Here are some numbered points:
[-0.6 -0.9 -0.7 -0.6 -0.3 0.1 1.0 0.6 1.8 1.9 1.7 0.9 0.4 0.2 0.4 0.1 -0.2 0.1 -0.2 -1.4 -1.6 -1.1 -0.7 -0.6] 0
[0.0 0.2 -0.2 -0.1 -0.6 -0.9 -1.1 -1.6 -1.4 -1.5 -1.5 -1.8 -1.7 -1.5 -1.4 -1.3 -1.2 -1.2 -0.6 -0.2 0.4 1.2 1.5 2.1] 1
[-0.3 -0.2 -0.3 -0.1 0.0 -0.2 -0.4 -0.7 -1.2 -1.3 -1.5 -1.6 -1.9 -1.8 -1.5 -1.5 -1.0 0.0 0.6 1.5 1.9 1.4 0.9 0.4] 2
[0.2 0.2 -0.5 -0.3 -0.6 -0.6 -0.7 0.0 0.5 1.2 1.7 1.8 1.2 1.0 0.9 0.9 0.8 0.4 0.8 -0.3 -0.3 -0.5 -0.4 -0.5] 3
[0.2 0.7 0.7 0.7 1.1 0.8 0.1 0.8 0.0 -0.2 -0.8 -0.7 -0.8 -1.1 -0.9 -0.5 -0.2 -0.1 -0.2 0.3 -0.1 -0.1 -0.3 -0.3] 4
[-0.5 -0.5 -0.4 -0.9 -0.7 -0.7 -0.4 -0.9 -0.2 -0.2 0.0 0.4 0.2 0.3 0.2 0.3 0.5 1.0 1.8 1.3 0.7 0.3 0.5 -0.5] 5
[-0.5 -0.7 -1.1 -1.0 -1.1 -0.9 -1.5 -1.0 -0.6 -0.8 -0.7 -0.7 -0.8 -0.6 -0.5 -0.3 0.3 1.3 2.3 2.4 1.4 1.1 0.2 -0.3] 6
[0.5 0.1 0.3 0.3 -0.1 -0.3 -0.7 -0.1 -1.2 -1.3 -1.3 -1.1 -0.3 -0.2 0.0 0.1 -0.1 -0.3 -0.2 0.5 0.9 1.2 1.3 1.6] 7
[-0.4 -0.3 0.4 1.0 1.5 1.0 0.1 -0.5 -0.6 -0.7 -0.4 -0.1 0.8 0.6 1.0 0.9 1.0 0.7 -0.1 -0.2 -0.1 -0.5 -0.4 -0.5] 8
[-0.1 0.1 0.0 0.3 0.3 -0.1 0.0 -0.4 -0.6 -0.4 -0.1 -0.1 -0.2 -0.4 -0.4 -0.8 -0.7 -0.3 0.0 0.6 0.7 0.7 0.9 0.6] 9
[-0.6 -1.0 -0.8 -1.0 -0.9 -1.0 -0.8 -0.6 -0.9 -0.4 0.2 0.8 1.6 2.2 2.8 2.5 1.9 1.2 0.2 -0.3 -0.9 -1.0 -1.0 -0.7] 10
[-0.2 -0.1 -0.1 0.5 0.9 1.1 1.2 1.3 1.0 0.8 0.4 0.2 0.1 -0.3 -0.1 -0.4 0.0 0.5 0.4 0.8 0.2 0.1 -0.3 -0.1] 11
[-0.6 -1.0 -0.7 -0.5 -0.4 -0.2 0.2 -0.2 -0.8 -0.9 -1.4 -1.2 -1.6 -1.1 -0.5 -0.9 -0.9 -0.4 0.0 0.6 0.9 0.9 0.9 0.1] 12
[-0.6 -0.3 -0.7 -0.9 -0.9 -1.0 -1.4 -0.9 -1.2 -1.1 -0.6 -0.1 1.4 2.0 2.9 2.4 1.6 0.6 -0.3 -0.4 -0.8 -0.7 -0.5 -0.8] 13
[-0.6 -0.7 -0.6 -0.5 -0.4 0.3 1.2 1.2 1.3 1.3 1.0 0.7 0.2 0.8 1.0 0.7 0.7 0.6 -0.2 -0.1 0.4 0.2 0.6 0.2] 14
[-0.7 -0.4 -0.5 -0.6 -0.8 -0.4 -0.5 0.0 -0.1 -0.4 -0.2 -0.6 -0.2 0.2 0.4 1.3 1.5 1.3 1.0 0.5 -0.7 -0.7 -0.3 -0.6] 15
[-0.7 -0.7 -0.8 -0.8 -0.8 -0.7 -0.2 -0.4 -0.6 -0.5 -0.3 -0.8 -0.7 -1.0 -0.9 -0.9 -0.5 0.0 0.2 1.2 2.1 1.9 1.5 0.4] 16
[-0.7 -0.8 -0.9 -0.9 -0.9 -1.0 -1.4 -0.7 -1.0 -0.6 -0.6 -0.1 0.6 1.5 2.0 1.6 0.9 0.1 -0.6 -0.1 -0.3 -0.3 -0.3 0.3] 17
[-0.6 -0.4 -0.5 -0.4 0.0 0.4 0.4 0.7 0.9 0.9 1.2 1.5 1.5 1.5 1.3 0.5 -0.2 -0.8 -1.6 -1.6 -1.5 -1.1 -1.4 -0.7] 18
[-0.6 -0.5 -0.7 -0.6 -0.6 -0.4 -0.8 -0.3 -0.2 -0.4 -0.5 -1.1 -1.6 -1.4 -1.6 -1.2 -0.6 0.0 0.7 1.7 2.3 1.5 1.1 0.2] 19
[-0.5 -1.3 -0.5 -0.8 -0.6 -0.3 0.1 0.3 1.0 1.2 0.9 1.0 1.2 0.8 0.5 0.2 -0.2 -0.8 -1.2 -1.6 -1.2 -1.3 -1.0 -0.8] 20
[-0.6 -0.3 -0.4 -0.5 -0.3 -0.2 -0.1 0.0 0.1 0.1 0.6 1.1 2.2 2.2 2.3 1.8 1.2 0.5 0.1 -0.6 -0.8 -0.7 -0.9 -0.5] 21
[-0.5 -0.4 -0.3 -0.4 -0.1 0.0 0.0 -0.1 -0.3 -0.9 -1.3 -1.7 -1.7 -1.4 -1.0 -0.3 0.8 1.7 2.4 1.8 0.2 0.0 -0.5 -0.7] 22
[0.9 1.6 1.9 1.0 0.4 -0.5 -1.3 -1.5 -1.2 -1.4 -1.6 -1.4 -1.1 -1.3 -1.2 -0.8 -0.3 0.1 0.4 0.8 1.8 1.6 1.7 1.9] 23
[1.2 1.3 1.2 0.5 0.1 -0.5 -0.4 -1.1 -0.9 -0.8 -0.7 -0.5 -1.0 -0.6 -0.6 -0.1 0.0 0.5 0.6 1.8 1.3 1.3 0.7 0.4] 24
[-0.7 -0.8 -0.6 -0.9 -0.6 -0.9 -0.7 -0.9 -0.3 0.1 0.2 0.5 0.0 0.1 -0.3 -0.6 -0.7 -0.9 -0.4 0.7 0.3 1.0 0.4 0.4] 25
[0.5 0.8 0.3 0.8 0.8 0.9 0.9 0.2 0.7 0.6 0.4 0.8 1.2 1.3 1.6 1.0 0.3 -0.5 -1.1 -2.0 -1.5 -1.3 -0.9 -0.7] 26
[-0.7 -0.5 -0.7 -0.9 -1.0 -0.9 -1.2 -1.0 -0.7 -0.4 0.2 0.4 0.4 0.7 0.7 0.0 -0.2 0.0 0.3 1.3 0.6 0.9 0.0 0.0] 27
[0.3 0.2 0.2 0.3 0.3 0.7 1.3 1.8 2.6 3.1 3.1 2.6 1.7 0.5 -0.3 -0.8 -1.2 -1.5 -1.1 -1.4 -0.7 -1.1 -0.6 -0.8] 28
[-0.6 -1.1 -0.8 -0.8 -0.9 -0.9 -1.2 -0.9 -0.6 -0.4 0.0 0.2 0.5 0.3 0.4 0.6 0.8 1.4 1.0 2.6 2.1 1.5 0.2 0.3] 29
[-0.5 -1.6 -1.0 -1.0 -1.1 -0.9 -0.3 0.0 -0.3 0.2 0.3 0.5 0.5 0.7 0.9 1.5 2.0 2.0 1.1 1.3 0.1 0.0 0.3 -0.5] 30
[-0.7 -0.1 -0.4 0.4 0.8 1.3 1.0 1.2 0.8 0.3 0.4 0.7 1.0 1.0 0.5 0.0 -0.5 -0.7 0.3 -0.8 -0.9 -0.4 -0.6 -0.2] 31
[-0.5 -0.7 0.2 0.0 0.4 0.9 1.1 1.3 1.1 0.8 0.8 0.3 0.0 0.3 0.3 0.4 0.6 0.6 0.6 0.0 0.5 0.1 0.7 -0.3] 32
[0.6 1.4 1.7 1.3 0.6 -0.2 0.2 -0.5 -0.8 -0.6 -0.3 -0.7 -0.7 -0.6 -0.8 -0.6 -0.2 0.5 1.7 1.5 0.1 -0.4 -1.0 -0.7] 33
[-0.5 -0.7 -0.1 -0.3 -0.4 -0.3 -0.1 0.4 -0.5 -0.9 -1.2 -1.5 -1.4 -1.7 -1.1 -0.7 0.3 1.4 2.3 2.4 1.4 0.4 -0.2 -0.4] 34
[-0.5 -0.6 -0.5 0.0 0.5 1.0 2.2 1.9 2.1 2.4 2.2 1.9 1.6 0.8 0.2 -0.1 -0.4 -0.7 -1.2 -0.9 -0.9 -1.3 -1.0 -0.7] 35
[-0.5 -0.3 -0.8 -0.2 -0.1 0.0 0.0 0.0 -0.4 -0.8 -0.9 -1.0 -0.8 -0.6 0.6 1.1 1.6 1.5 0.9 0.0 -0.5 -0.9 -1.1 -0.6] 36
[-0.5 -0.8 -0.8 -0.8 -1.0 -1.0 -0.6 -0.5 -0.9 -0.8 -0.8 -0.6 -0.3 -0.5 -0.5 -0.1 0.1 0.0 0.9 0.2 1.2 1.3 1.5 0.6] 37
[1.0 0.7 0.5 0.2 -0.3 -0.6 -1.2 -1.4 -0.4 0.0 0.3 0.5 0.1 -0.6 -0.9 -1.3 -1.4 -1.0 -1.1 -0.4 -0.4 0.1 0.7 0.6] 38
[-0.7 -0.5 -0.7 -0.9 -0.9 -0.6 -0.7 -0.5 -0.2 -0.4 -0.4 -0.9 -0.2 -0.5 0.1 0.3 0.3 0.2 0.1 0.6 0.4 0.8 1.0 0.3] 39
[-0.2 0.4 1.1 1.3 1.9 2.0 2.2 1.7 0.5 -0.1 -0.8 -1.1 -1.5 -1.3 -1.2 -0.7 -0.1 0.3 0.6 0.9 0.8 0.6 0.5 0.1] 40
[-0.7 -0.8 -0.7 -1.0 -1.1 -0.9 -1.5 -0.7 -0.8 -0.5 -0.1 0.6 1.0 0.7 0.4 0.3 0.5 0.5 0.8 0.2 -0.5 -0.7 -1.1 -0.8] 41
[-0.5 -0.7 -0.3 -0.1 0.3 0.7 1.6 1.3 1.6 1.1 0.1 -0.3 -0.8 -0.4 -0.2 0.3 0.1 -0.4 -1.3 -1.2 -0.8 -1.4 -0.9 -0.6] 42
[0.1 -0.4 0.4 0.1 0.0 -0.3 -1.4 -0.7 -1.3 -1.3 -1.4 -1.8 -1.7 -1.7 -1.7 -0.7 0.2 1.1 1.2 1.1 0.7 1.0 1.0 0.6] 43
[2.8 2.7 2.3 0.9 0.1 -0.4 -0.2 -0.9 -1.3 -1.3 -1.2 -1.1 -1.9 -0.8 -0.5 0.0 0.3 0.4 1.3 0.2 1.1 0.6 0.0 0.4] 44
[-0.7 -1.5 -0.4 -0.7 -0.4 0.4 1.3 3.0 3.8 3.6 2.9 1.1 0.4 -0.4 -0.6 -0.9 -1.1 -1.2 -1.9 -1.2 -1.3 -1.3 -1.1 -0.8] 45
[0.9 1.2 2.1 2.2 1.9 1.1 0.0 -0.2 -0.8 -1.0 -1.0 -1.3 -1.4 -1.6 -1.1 -0.7 0.1 0.8 0.6 0.2 -0.3 -0.8 -0.7 -0.8] 46
[0.3 0.6 0.2 0.6 0.7 0.7 1.4 0.4 0.1 -0.1 -0.3 -0.1 0.1 0.5 0.3 -0.1 -0.6 -1.0 -1.6 -1.8 -1.4 -1.3 -1.2 -0.8] 47
[2.1 1.8 1.3 0.3 -0.5 -0.6 -0.5 -0.9 -1.1 -1.3 -1.4 -1.7 -1.6 -1.8 -1.6 -1.5 -1.2 -0.8 -0.3 0.3 0.8 1.4 1.4 1.1] 48
[-0.6 -1.1 -0.9 -0.9 -1.1 -1.0 -1.3 -0.4 0.3 1.2 2.2 2.2 2.0 1.6 0.8 0.5 0.1 -0.3 -0.7 -0.6 -1.3 -1.3 -0.9 -0.7] 49
[0.0 -0.2 0.3 -0.1 0.0 -0.2 -0.5 -0.9 -0.9 -1.1 -1.4 -1.7 -1.6 -1.8 -1.8 -1.7 -1.0 -0.2 1.0 1.8 1.8 1.6 1.0 0.1] 50
[0.3 0.8 0.1 0.4 0.3 0.2 -0.4 -0.4 -0.1 -0.3 -0.4 -0.4 -0.4 -0.2 0.2 0.1 0.4 0.6 1.1 0.4 0.5 0.2 -0.4 -0.2] 51
[2.0 2.6 2.2 1.3 0.2 -0.4 0.0 -1.6 -1.1 -1.4 -1.5 -1.6 -1.5 -1.6 -1.6 -1.0 -0.7 -0.4 0.7 0.7 1.1 1.2 0.8 1.3] 52
[-0.8 -0.7 -1.1 -0.7 -0.6 -0.5 -0.6 -0.6 0.1 0.1 0.2 0.2 0.7 0.7 0.1 -0.2 -0.7 -1.0 -0.4 -0.1 0.2 1.2 1.0 1.1] 53
[-0.7 -0.2 -0.7 -0.6 -0.5 -0.3 -0.1 0.7 -0.3 -0.2 0.1 0.6 1.0 1.3 1.4 1.1 0.5 -0.2 -1.4 -1.3 -1.6 -1.2 -1.3 -0.7] 54
[-0.7 -0.6 -1.5 -0.9 -0.9 -1.0 -1.0 -0.2 0.0 0.4 0.8 0.3 -0.3 -1.1 -1.6 -1.6 -1.5 -1.3 -0.1 0.0 0.4 1.0 0.8 1.3] 55
[-0.7 -1.1 -1.0 -0.7 -0.3 -0.3 0.1 -0.2 0.1 0.1 0.0 -0.1 0.3 0.1 0.4 0.3 0.5 0.5 1.0 0.9 1.1 0.9 1.2 0.6] 56
[2.6 3.0 1.8 0.8 0.0 -0.4 -0.3 -0.6 -1.0 -1.3 -1.4 -1.5 -1.1 -1.4 -1.0 -0.7 -0.4 -0.1 0.2 0.5 1.0 1.0 1.0 1.0] 57
[1.5 2.0 1.9 2.1 1.9 1.6 1.3 0.7 -0.2 -0.6 -0.8 -1.5 -1.4 -1.5 -1.4 -1.0 -0.6 -0.2 -0.3 0.1 0.5 1.1 1.1 1.4] 58
[0.0 0.4 0.5 0.8 0.7 0.9 0.9 0.4 0.2 0.1 0.2 0.5 0.8 0.7 0.6 0.5 0.1 -0.5 -0.4 -1.0 -1.3 -1.1 -1.2 -0.8] 59
[1.4 1.2 0.5 0.3 -0.1 -0.6 -0.8 -1.0 -1.2 -1.4 -1.6 -1.5 -1.6 -1.8 -1.8 -1.7 -1.5 -1.4 -1.0 0.2 -0.1 1.0 2.4 1.9] 60
[-0.7 -0.9 -0.8 -0.8 -0.6 -0.6 -0.4 0.6 -0.5 -0.5 -0.6 -0.8 -1.3 -1.2 -1.3 -1.3 -0.9 -0.3 0.0 1.2 2.2 2.0 1.6 0.5] 61
[2.2 2.6 2.2 2.4 2.2 1.6 0.8 -0.1 -0.3 -0.6 -1.0 -1.2 -1.5 -1.4 -1.3 -0.6 0.1 0.7 1.1 1.2 0.5 -0.2 -0.8 -0.6] 62
[0.2 0.0 0.0 0.1 0.4 0.3 0.3 1.1 0.8 0.8 0.9 1.0 1.1 1.7 2.4 1.8 0.8 -0.2 -1.0 -1.2 -1.5 -1.3 -1.9 -0.8] 63
[0.4 0.8 1.2 1.5 1.6 1.2 1.1 0.4 -0.4 -0.9 -1.2 -1.4 -1.3 -1.6 -1.5 -1.3 -1.0 -1.0 -0.2 -0.5 0.1 0.4 -0.1 0.5] 64
[-0.5 -0.4 -0.5 0.1 0.7 1.0 0.7 0.6 -0.1 -0.6 -0.4 -0.5 -1.2 -0.1 0.4 0.7 0.9 1.3 0.6 1.3 0.5 1.0 1.2 0.3] 65
[-0.5 -0.5 -0.5 -0.6 -0.5 -0.5 0.1 -0.4 0.2 0.2 0.1 0.3 -0.2 0.5 0.2 0.3 0.3 0.1 0.6 1.5 1.0 0.9 0.6 0.4] 66
[-0.7 -0.8 -0.7 -0.8 -0.9 -1.0 -0.4 -0.2 -0.5 -0.4 -0.1 0.5 0.7 1.4 2.4 2.8 3.0 2.5 0.9 0.5 -0.2 -0.6 -0.8 -0.5] 67
[-0.6 -1.4 -1.2 -0.9 -1.0 -1.1 -1.1 -0.9 -1.1 -1.2 -0.9 -0.5 -0.2 0.3 1.2 1.9 2.2 2.3 1.6 0.4 -0.4 -0.7 -0.6 -0.6] 68
[-0.7 -1.3 -0.7 -0.9 -0.8 -0.9 -1.1 -0.2 0.8 1.7 1.8 1.1 0.7 0.0 -0.6 -0.8 -1.2 -1.4 -0.5 -1.0 0.0 0.7 1.0 1.0] 69
[-0.7 -0.5 -1.1 -0.9 -1.1 -0.8 -0.8 0.2 -0.3 -0.5 -0.6 -0.6 0.1 0.6 1.7 2.7 2.4 1.1 -0.1 -1.7 -1.5 -1.1 -1.0 -1.0] 70
[-0.6 -0.2 -1.0 -0.9 -0.9 -0.8 -0.7 -0.4 0.2 0.3 0.3 0.3 -0.2 -0.1 0.3 0.8 1.4 1.4 1.4 0.2 -0.6 -0.8 -0.9 -0.7] 71
[-0.6 -0.1 -0.9 -0.8 -0.8 -0.9 -0.7 -0.8 -0.6 0.0 0.5 1.0 2.0 2.5 3.1 2.9 2.3 1.3 -0.2 -0.5 -0.3 -0.7 -0.6 -0.7] 72
[0.4 0.4 0.3 0.3 0.3 0.4 0.3 0.3 0.1 0.1 -0.4 -0.6 -1.2 -1.1 -1.3 -1.5 -1.5 -1.5 0.0 0.4 0.6 1.3 1.4 1.2] 73
New points follow, each followed by the number of its nearest point above.
[0.4 0.6 0.0 -0.4 -0.7 -1.0 -1.3 -0.7 -1.3 -1.2 -0.7 0.0 0.0 -0.1 -0.7 -1.4 -1.6 -1.6 -1.2 -1.2 0.3 0.5 1.4 1.9] 38
[-0.7 -0.8 -1.1 -0.9 -0.9 -1.0 -0.9 -1.1 -1.1 -0.8 -0.6 0.0 -0.1 1.1 1.8 2.0 1.7 0.8 0.2 -0.6 -0.3 -0.4 -0.6 -0.3] 17
[0.6 1.4 1.4 1.6 1.5 1.2 0.9 0.6 -0.2 -0.7 -1.1 -1.2 -1.6 -1.5 -1.4 -1.3 -0.9 -0.6 -0.5 -0.2 0.1 0.3 0.1 0.4] 64
[1.4 1.3 1.2 1.1 0.8 0.7 0.5 0.4 0.2 0.0 -0.5 -0.7 -0.3 -1.2 -1.2 -1.2 -1.1 -1.0 -0.7 -0.3 0.5 1.2 1.6 1.8] 73
[0.3 0.1 0.4 0.1 0.1 -0.1 -0.4 -0.1 -0.2 -0.2 -0.4 0.2 0.9 1.4 1.8 1.2 0.3 -0.4 -1.0 -0.8 -1.5 -1.2 -0.6 -0.7] 54
[0.7 0.4 0.5 0.5 0.6 0.1 -0.3 -0.6 0.0 -0.2 0.0 -0.1 0.1 0.3 0.2 0.3 0.2 0.2 -0.4 0.3 0.0 0.9 1.1 1.0] 9
[-0.7 -0.9 -1.0 -0.9 -0.8 -0.9 0.2 -0.2 -0.2 0.4 0.9 1.5 1.7 1.4 0.8 -0.1 -0.4 -0.5 -0.8 -0.2 0.7 0.5 0.7 0.2] 53
[0.1 0.3 -0.3 -0.7 -0.7 -1.1 -1.6 -1.0 -1.3 -1.5 -1.5 -1.7 -1.9 -1.7 -1.5 -1.5 -1.2 -0.8 -0.2 1.1 1.8 2.4 3.3 3.5] 1
[-0.6 -0.6 -0.2 -0.2 0.3 0.6 0.9 2.2 2.3 2.5 2.6 2.3 1.7 1.6 1.1 0.5 0.1 -0.1 -1.3 0.1 -1.0 -1.0 -1.5 -0.8] 35
[-0.7 -0.7 -0.9 -1.0 -0.9 -0.9 -1.1 -0.8 -0.7 -0.7 -0.7 -1.1 -1.0 -1.0 -1.1 -0.8 -0.3 0.6 2.0 2.1 2.3 1.1 0.2 -0.3] 6
[0.8 1.7 2.1 2.4 1.8 1.3 0.9 -0.4 -0.7 -1.0 -1.1 -1.3 -1.7 -1.0 -0.7 -0.3 0.0 0.4 0.9 1.2 0.9 1.0 1.1 0.9] 58
[-0.3 0.1 0.3 0.7 1.3 1.8 1.8 1.8 1.9 1.4 0.8 0.6 -0.4 -0.5 -0.4 -0.3 0.0 0.3 0.7 0.6 0.0 -0.1 0.0 -0.4] 11
[-0.6 -0.5 -0.8 -0.5 -0.4 -0.4 -0.2 0.1 -0.1 0.0 0.1 0.2 -0.1 0.0 -0.2 -0.5 -0.9 -1.2 -1.1 -0.4 0.3 1.0 1.4 1.2] 53
[-0.3 0.0 0.0 0.5 0.7 0.3 0.3 -0.5 -0.8 -0.7 -0.3 0.2 0.7 0.5 0.5 0.4 0.4 0.1 -0.1 -0.8 -1.3 -1.3 -1.7 -0.7] 59
[-0.6 -0.6 -0.9 -0.7 -0.6 -0.6 0.2 -0.8 0.3 0.9 1.6 1.9 2.3 2.1 1.4 0.5 -0.2 -1.0 -0.5 -0.9 -1.1 -1.4 -0.4 -0.8] 49
[-0.3 -0.5 -0.3 -0.2 -0.3 -0.2 0.3 0.0 -0.4 -0.8 -1.0 -1.3 -1.4 -1.3 -1.0 -0.9 -0.7 -0.3 0.3 -0.1 0.8 1.3 1.8 1.5] 12
[1.3 1.2 0.6 -0.2 -0.6 -0.9 -1.5 -0.9 -1.4 -1.5 -1.6 -1.6 -1.7 -1.5 -1.6 -1.0 -0.3 0.1 0.3 2.1 2.0 2.5 2.3 2.5] 23
[-0.3 -0.7 -1.0 -0.9 -1.0 -1.0 -1.5 -0.7 -0.9 -0.6 0.0 0.1 0.0 0.4 0.4 0.3 0.2 0.4 1.1 1.4 0.9 0.8 -0.2 -0.3] 27
[0.2 0.4 1.2 2.0 2.6 2.4 1.7 1.1 0.1 -0.3 -0.3 -0.1 0.1 -0.1 -0.5 -1.0 -1.3 -1.7 -1.2 -1.9 -1.8 -1.4 -1.2 -0.8] 47
[0.9 0.4 0.9 0.5 0.2 -0.2 -0.7 -0.5 -0.7 -0.7 -0.8 -0.3 -0.3 -0.3 -0.1 -0.3 -0.4 0.0 0.7 0.7 1.1 1.1 1.5 1.6] 7
[0.3 0.6 -0.1 -0.2 -0.6 -0.7 -1.6 -1.1 -1.4 -1.5 -1.5 -1.4 -0.3 0.0 0.3 0.1 -0.5 -1.1 -1.3 -0.9 0.1 0.4 1.0 0.9] 7
[-0.3 -0.3 -0.2 -0.1 0.0 -0.1 -0.7 -1.5 -1.1 -1.1 -1.3 -1.5 -1.6 -0.9 0.7 1.7 2.3 1.4 -0.4 -0.7 -1.1 -1.5 -0.6 -0.8] 36
[-0.6 -0.7 -1.1 -1.0 -0.8 -0.8 -0.2 -0.7 0.4 1.3 1.7 1.9 1.8 1.5 1.1 0.8 0.3 0.2 -0.2 -0.8 -0.8 -0.9 -0.5 -0.7] 49
[-0.2 -0.2 0.5 0.4 0.6 0.8 1.4 0.4 1.4 1.4 0.6 0.4 -0.7 -0.4 -0.5 -0.2 -0.2 -0.5 -0.4 -0.6 -0.8 -0.7 -1.0 -0.6] 42
[1.0 0.7 1.6 1.8 2.2 2.0 2.3 1.1 0.8 0.2 -0.2 -0.7 -1.2 -1.4 -1.4 -1.6 -1.4 -1.2 -0.1 -0.2 1.2 1.3 2.1 1.8] 58
[0.0 0.2 0.9 0.7 0.8 0.9 0.8 0.8 1.0 0.5 0.2 0.1 0.0 0.4 0.6 0.7 0.6 0.2 -0.2 -0.2 -0.9 -1.0 -1.0 -0.6] 59
[0.2 0.7 0.2 0.0 -0.2 -0.6 0.7 -1.4 -1.3 -1.3 -1.4 -1.6 -1.2 -0.9 -0.4 0.0 0.3 0.8 0.2 0.2 0.3 0.7 1.3 1.2] 7
[-0.6 -1.5 -1.2 -0.9 -0.8 -0.6 0.2 -0.7 0.8 1.4 1.7 1.3 1.3 0.5 0.0 -0.4 -0.4 -0.8 -1.5 -0.9 -1.1 -0.8 -1.0 -0.8] 20
[-0.6 -0.5 -0.8 -0.8 -0.8 -0.6 -0.4 -0.6 -0.4 -0.3 -0.3 -0.4 -0.8 -0.3 0.1 0.5 0.7 0.6 0.7 0.7 0.7 0.7 0.1 0.1] 39
[0.7 1.1 0.8 0.9 0.8 0.8 0.7 0.1 0.1 -0.3 -0.8 -1.0 -1.5 -1.3 -1.3 -0.7 -0.1 0.2 0.2 0.4 0.7 0.4 0.3 -0.4] 4
[0.3 -0.4 -0.4 -0.7 -0.8 -1.1 -1.1 -1.1 -1.3 -1.5 -1.5 -1.6 -1.5 -1.7 -1.6 -1.5 -1.1 -0.8 0.1 0.6 1.4 1.9 2.1 2.4] 1
[-0.7 -1.2 -0.9 -0.9 -1.0 -0.9 -0.7 -0.1 0.2 1.1 2.1 2.4 2.8 2.0 1.5 0.6 0.1 -0.2 -0.7 -0.9 -1.3 -1.2 -1.4 -0.7] 49
[0.2 0.0 -0.5 0.1 0.3 0.3 0.1 1.4 0.8 0.7 0.7 0.4 0.4 1.1 1.7 1.1 0.2 -0.7 -0.9 -1.1 -1.6 -1.3 -1.5 -0.8] 63
[-0.6 -0.6 -0.6 0.1 0.8 1.5 2.0 3.3 1.3 0.9 0.3 0.1 -0.3 -0.1 0.1 0.1 -0.2 -0.5 -0.4 -0.8 -1.3 -1.1 -1.1 -0.7] 42
[-0.5 -0.4 -0.6 -0.4 -0.5 -0.3 -0.6 -0.7 -0.2 -0.4 -0.5 -0.3 -0.1 0.7 1.3 1.3 0.9 0.2 -0.4 -0.6 0.0 -0.1 -0.3 0.1] 17
[0.0 0.4 0.5 0.7 0.1 -0.3 -0.5 0.2 -1.0 -0.7 -0.4 -0.6 0.3 0.5 0.7 1.2 1.4 1.3 1.5 1.0 1.0 0.4 -0.1 -0.1] 51
[1.7 2.0 1.8 1.8 1.2 0.9 0.8 0.5 -0.2 -0.4 -0.8 -1.2 -0.9 -1.5 -1.7 -1.4 -1.3 -0.9 -1.0 0.5 0.7 1.3 1.4 1.8] 58
[-0.7 -0.1 -0.5 -0.9 -0.9 -0.7 0.3 0.3 1.0 2.2 3.2 3.5 3.6 2.0 0.7 -0.3 -1.0 -1.2 -1.3 -0.8 -1.4 -1.3 -1.1 -0.8] 49
[-0.7 -0.1 -0.9 -0.9 -1.0 -1.0 -1.1 -1.4 -0.7 -0.5 0.3 0.4 0.2 -0.4 -0.8 -1.1 -1.0 -0.7 -0.3 0.7 1.1 0.9 0.6 -0.2] 25
[2.2 3.0 2.0 1.2 0.1 -0.3 -0.8 -0.8 -1.0 -0.8 -1.0 -0.5 -0.6 0.3 0.6 0.8 0.6 0.4 -0.4 -0.8 -0.7 -0.8 -1.0 -0.8] 44
[2.0 1.7 1.5 1.0 0.7 0.1 0.1 -0.1 -0.7 -1.1 -1.3 -1.4 -1.9 -1.8 -1.8 -1.2 -0.3 0.7 0.8 0.3 -0.2 -0.9 -1.0 -0.7] 46
[-0.7 -0.3 -0.7 -0.2 0.0 0.6 1.1 0.6 1.3 1.0 0.5 -0.2 -0.7 -1.3 -1.4 -1.3 -1.2 -0.8 -1.3 -0.8 -0.2 -0.1 0.2 0.1] 42
[-0.7 -1.1 -1.0 -1.0 -0.9 -1.0 -1.0 -0.7 -0.5 0.7 1.2 1.6 1.3 1.3 1.0 0.5 0.3 -0.1 -0.6 -0.1 -0.5 -0.7 -1.0 -0.5] 49
[-0.7 -0.5 -0.8 -1.0 -0.9 -0.8 -0.2 -0.3 0.8 1.4 1.9 1.9 1.5 0.9 0.8 0.4 0.2 -0.1 -1.0 -0.4 -0.6 -0.7 -0.8 -0.6] 49
[0.4 0.0 0.4 0.2 0.0 0.2 -0.3 0.3 0.7 0.8 0.6 0.4 0.5 0.0 -0.5 -0.9 -0.9 -0.8 -0.5 0.0 0.9 1.1 0.4 0.0] 9
[1.4 1.6 2.3 2.2 1.9 1.7 1.3 -0.4 -0.1 -0.5 -0.9 -1.0 -0.8 -0.8 -0.5 -0.1 0.3 0.5 0.4 1.6 0.9 0.3 0.6 0.2] 62
[-0.6 -0.9 -1.0 -0.8 -0.9 -0.9 -1.0 -1.1 -0.6 -0.6 -0.4 -0.4 -0.3 0.3 0.6 0.3 -0.6 -1.3 -1.1 -1.0 0.2 1.2 1.8 0.9] 53
[1.0 0.7 -0.1 -0.4 -0.9 -1.0 -1.2 -2.1 -1.1 -1.3 -1.2 -1.2 -1.4 -1.1 -1.0 -0.8 -0.9 -0.6 -1.1 -0.6 0.4 1.1 1.6 1.8] 1
[-0.6 -0.8 -0.7 -0.9 -0.8 -1.0 -1.1 -0.9 -1.0 -0.9 -0.7 -0.5 -0.1 0.0 0.0 -0.2 -0.3 -0.6 0.3 0.4 1.2 1.5 1.1 0.3] 37
[0.4 0.1 0.6 0.4 0.4 0.5 0.7 1.0 1.0 0.3 -0.7 -1.0 -0.9 -1.3 -1.2 -0.7 -0.3 0.3 0.5 -0.6 0.6 -0.5 -0.5 -0.5] 4
[-0.6 -0.7 -0.9 -0.8 -0.6 -0.5 -0.5 -0.3 0.0 0.1 0.0 0.6 0.7 1.1 1.8 2.3 2.3 1.8 0.6 -0.2 -0.4 -0.4 -1.2 -0.5] 67
[1.3 1.1 0.9 0.4 0.1 0.1 -0.1 0.4 0.1 -0.4 -0.8 -0.8 -1.3 -1.5 -1.5 -1.1 -0.8 -0.2 0.3 1.4 1.0 1.3 1.3 1.5] 73
[-0.8 0.0 -1.0 -0.8 -0.7 -0.6 -1.1 -0.1 -0.2 0.0 0.4 0.9 1.2 1.8 1.6 0.8 -0.2 -1.0 -1.7 -1.6 -1.4 -1.3 -0.7 -0.7] 54
[0.2 0.3 0.5 0.6 0.4 -0.1 -1.5 -0.7 -0.9 -0.9 -0.7 -0.4 -0.4 0.1 0.2 0.3 0.3 0.4 0.6 0.7 0.6 0.1 -0.4 0.1] 51
[-0.6 -0.7 -0.8 -0.3 -0.4 -0.3 -0.4 -0.4 -0.8 -1.0 -1.1 -1.3 -1.8 -1.3 -0.9 -0.5 0.4 1.3 1.7 2.3 1.6 0.8 0.7 0.0] 34
